In the rows, zero is written as 128.
The rows of X fall into 5 groups, and each row is roughly a mix of its group's hidden directions.
X (174 x 11):
[[140 129 129 151 140 111 191 132 141 123 193]
 [141  95 108  80 157  88 123 108  90 135  95]
 [133  87 102 128 118  84 152 134 115  92 183]
 [160  72 108  71 143 118 147 131 135 149 150]
 [109 149  92 156 120  98 154 136 131  88 185]
 [121  91 171 190 157 138 120 111 142 102 145]
 [148 117  73 152 148  80 167 140 145 135 153]
 [135  76 111 151 164 117 145 118  80 149  93]
 [165 152 109 146 138  95 144 154 164 123 186]
 [125  64 145 141 137 128 145 141  87 130 180]
 [131  89  94 151 178 106 141 117 102 134  80]
 [125 124 171 101 120 149 100 100  74 118  86]
 [104 151 119 110 118  50 161 112 133 110 139]
 [131 177 152 102  86 120 120 145 157 120 180]
 [111  49 146 128 110 115 142 107 114 151 156]
 [ 90 150 146  88  98 122  98 108 149 131  74]
 [ 94 109 177 111  90 180 128 115 103 127 110]
 [141 119 144 173 107 109 135 138 115 111 202]
 [157 144  66 160 167 118 131 144 160 151 126]
 [132 161 152 125 111  54 149 141 121 109 159]
 [107 164 166 126 122 167 123 119 136 165  72]
 [117 137  93 112 119  60 154 160 127  99 151]
 [115  91 175  95 107 150  87 118  95 129  99]
 [109 159 116  92 134 174 122 127 149 118  64]
 [170 129  87 115 133 117 133 131 146  80 183]
 [115 126 182 110 125 139  95 107  73 123  92]
 [121 129 138 129 158 206  89 129 143 123 103]
 [ 85 151 157 137 105 183  97 122 112 138  91]
 [131 138 132  96 107  58 127 162 114 101 159]
 [ 90 116 116 104  96 123 123 125 124 205 115]
 [126  86 110 156 163 100 137 116  80 130  83]
 [ 99 167 139 137  93 179 120 144 181 137 136]
 [109 140 186 124 126 169  89 115  86 122 105]
 [142 150 146 122 101  51 156 140 100 125 142]
 [138 151  86  68 130 136 156 156 121 104  94]
 [105 167 133 194 132 118 124 109 166 109 100]
 [139 156 148 112 110  65 121 161 113  89 154]
 [140 115  79 140 128  89 147 136 127  88 184]
 [111 180 138 170 114 114 110  88 147 155  92]
 [109  64 150 122 105 128 137 116  95 171 159]
 [114 139 177  89 103 153  95 108 116 133  81]
 [117 139 100  67  99 163 127 131 126 160  87]
 [131 167  99 161 141 145 152 150 181 128 169]
 [113 188 125 156 124 141 114 130 180 109  90]
 [ 92 168 132  85 135 149 109 123 134 134  67]
 [ 97 182 115 157 121 137 105 150 159  93  93]
 [109  98 113 119 152 198  96 111 152 124 104]
 [109  82 166 151 101 126 119  86 158 165 142]
 [ 95 108 172 182 105 137 123 105 134 168 149]
 [130 163 135 192 149 160 161 142 147 103 111]
 [150 130  92  70 130  70 124 126 104 145 124]
 [133  96 139 116 135 199  94 114 123 158 100]
 [120 173 104  74 121 154 122 139 138 126  74]
 [145 171 134 112 162  92 106 152 116 112  72]
 [167 139  94 138 156  89 170 136  86 132 103]
 [149 127  84  93 153 105 149 148  89  82 115]
 [135  94 148 137 135 197 117 105 124 161  94]
 [132 152  97  72 152  94 127 132  94 104  91]
 [145 158 105 179 180 103 152 143 132 133 159]
 [103 127 185 122 119 168 114 121 114 163  81]
 [148  96 116 156 130 194 110 107 116 153  92]
 [126 102 116 160 146 199 119  97 151 153 119]
 [171  93 114 124 125  88 154 135 142 150 183]
 [121 102 107 163 171 128 139 113  77 121  81]
 [137 112 105 162 141 196 121 101 129 164 103]
 [120 109 133 136 114 119 167 140 133  93 204]
 [125 115 158 119 143 197  90 104 134 135  92]
 [152 162 122 146 105  58 142 144 104 106 150]
 [ 89 150 146  90 108 175 103 112 154 123  89]
 [125 127 156  94 120 130  91 123 142 167  62]
 [158 119  78 156 154 119 145 142 132 101 185]
 [121  67 120 140 143  94 124 113  82 133  86]
 [ 84 162 147  90 109 151  97 141 170 101 127]
 [140  72 137  91 122 129 132 131  84 163 167]
 [129 153  96 115 114  57 155 159 110 118 148]
 [148  78 116 106 144  82 164 144 120 163 157]
 [117 106 101 128 152 202  91 120 152 133 123]
 [104 159 129 131 139 147 117 106  82 122  60]
 [165  88 115 185 155 145 143 151 119 140 162]
 [148  85 102 154 164 132 139 115  86 157  86]
 [167 113 105 187 165 106 148 143 110 158 118]
 [122 132 173 115 127 165 117 106  96 154  68]
 [ 86 150 130  96 130 163 101 109 143 117  68]
 [157 124 100 100 146  52 126 116 122 124 156]
 [122 162 139  83 112  59 135 147 107 121 143]
 [133 185 170 120 118  71 143 142 111 118 139]
 [148  93 146  81 104 128 112  89 148 179 138]
 [105 177 115 112 141 148  94 119 129 110  65]
 [114  95 103 170 185 146 144 123 115 120  87]
 [131 107 125 171 125 100 157 120 123 123 202]
 [105 137 150 136  90 198 110 131 169 133 129]
 [139 176 137 103  89 123 104 140 175 116 169]
 [130 156 157 120 114  58 151 155 121  96 149]
 [173 111 120 166 129  71 136 155 117 154 158]
 [146 112 144 181 123 102 137 129 124 112 197]
 [172 165 115  72 141 151 115 151 133  90 119]
 [155 118 134 175 120  94 137 124 147 133 196]
 [141  96 160 199 155 115 135 119 128 109 156]
 [153 117 161 173 139  86 115 141 100  98 169]
 [122 125 106 164 134 141 139 150 133  94 203]
 [170 102 152 177 128 102 124 127 111 103 178]
 [131 163  78 170 154  84 160 136 143 137 137]
 [123 102 131 131 146 201 129 123 143 182 129]
 [149 148 100 100 151 122  83 175  94 100 143]
 [131 122 153 104 124 127  97  97  67 120  77]
 [ 91 151 128  75 120 160  91 118 155  96 105]
 [ 85 152 151 138 103 110 110  99  98  83  91]
 [115 156 150 103  92 143 117 141 172 103 183]
 [105  98 142 143 112 122 134 103 143 207 139]
 [139 142 114 147 106  56 159 138 125 119 171]
 [132  68 150  81 106 155 143 131 115 153 159]
 [142 143  76 169 154 110 160 145 153 125 170]
 [120 197 118 135 125 148 119 147 150  88  89]
 [132  71 127 119 129 191  91 114 134 152 127]
 [143  61 100 140 165 133 136 118 104 153  96]
 [143 156  93 122 135  86 141 145 196 144 135]
 [106 119 166 179 147 183 126 125 149 109 101]
 [130 101 152 194 141 116 145 122 119 102 177]
 [127  79 116 132 137 196 101 101 141 146 110]
 [141 153 131 122 103  51 125 135 111  98 158]
 [ 92 100 165 110  87 170 114 114  94 125 100]
 [142 102 134 168 115  99 138 120 133 132 204]
 [127 149 159  75  92 129 157 132 123 144 182]
 [114  88 118 128 142 194 113  95 151 161 121]
 [ 82  88 143 160  99 110 117 103 128 179 136]
 [151  87 130  71 118 121 112 125  79 151 155]
 [112 163 101  70 142 122 127 136 120 137  68]
 [115 164 151  99  90 135 126 132 182 111 172]
 [126 127  99 150 126 104 163 139 130  89 197]
 [130 148  82 181 159 109 160 148 148 136 159]
 [ 94 115 156 205 128 120 136 108 145 150 141]
 [136 127 152 110 100  51 142 142 109 100 145]
 [129 199 109 146 145 138 140 148 151  96  92]
 [109 180 143 161 115 153 112 127 186 128 102]
 [123 107 111 160 166 111 122 126  74 128  73]
 [138  81  95 154 168 100 110 131 101 130  83]
 [124 172  96 132 129  79 139 160 138 111 179]
 [121 169 128 116 101 138  98 106 187 121  85]
 [146 138  80 155 160  67 153 139 141 134 146]
 [113  96 162 109  86 156 119 105 174 165 135]
 [103 161 133 137 160 145 142 152 109 124  56]
 [135 167 135 112 102 177  97 128 178  93 125]
 [134 159 155 104  75 118 129 130 170 133 178]
 [138 129 142 145 150 206  82 136 142 125 125]
 [181 100 124 149 116 141 125  95 165 102 173]
 [127 157 159  98  77 142 120 136 176 141 165]
 [ 99  94 165 160 102 136 135  94 159 175 139]
 [ 93  97 159 162 103 135 120 105 162 179 142]
 [118  99 109 142 150 203 125 111 149 157 113]
 [ 94  92 138 166 118 107 145 104 113 189 141]
 [158 160 101  74 138 143 114 163 127  83 114]
 [ 96 110 158 180 139 145 128 113 167 106 172]
 [133  89 135 148  95 116 131 118 120 138 206]
 [124 119 187  85 110 136  96 106  92 110 105]
 [151  84 152 179 134 113 128 110 125 109 181]
 [149 116  97 173 175 118 174 106 108 138 105]
 [118 137 123 122 110  53 173 123 129 134 162]
 [116 126  95  69 154  87 129 115 123 154  90]
 [138  97 156 150 134 189 115 100 126 134  79]
 [117 180 135 102 113 148 107 149 180 102 159]
 [173 156 100 106 166 119 131 148 116  71 122]
 [141 132 129 164 157  58 149 142  99 127 156]
 [155 109  81 127 134  98 130 142 146  93 187]
 [127  80 111 164 167 140 137 115  82 131  88]
 [143  81  85 113 119  76 121 131 114  96 157]
 [108  75 119 129 153 110 134 110  93 141  70]
 [101 159 115 136 142  98  94 122 117  98  63]
 [147  63 157  98 113 134 143  98 116 152 160]
 [107 104 181 101 114 139  78 123 102 139  92]
 [135 107 133 152 143 201  87 106 145 119 111]
 [128  74 167 115 100 137 109 106  97 155 166]
 [117 122  88 152 157 195 103 122 161 120 127]
 [138  95 157 190 127 136 135 121 116  97 176]
 [152 116 107 106 149  57 132 123  87 114 148]]
One row of each group comes first, with its name. Which group is each row after those in?
[ 85 152 154  73 107 126 104 129 120 139  81]
D
[141 122 157 135 133 188 115 104 109 169  84]
Q
[ 79 135 144 159 116 188 139 126 172 136 132]
W
[117 103 183 173 115 149 110 107 156 148 162]
U
[152 101  87 124 128  95 142 135 130  86 186]
F

[122  82 103 170 173 106 134 124  99 117  90]
D
[137 140 105  92 163  82 135 136  90 134  78]
W
[113 142 129 166 148 163 129 117  95 168  71]
F
[115 171 103  86 123 152 135 144 133 148  66]
W
[ 79 157 133 108 102 155 112 134 186 156 134]
W
[122 126  84 169 149 174 124 110 168 144 161]
Q
[126 119 150 137 155 209 107 129 140 136  97]
Q
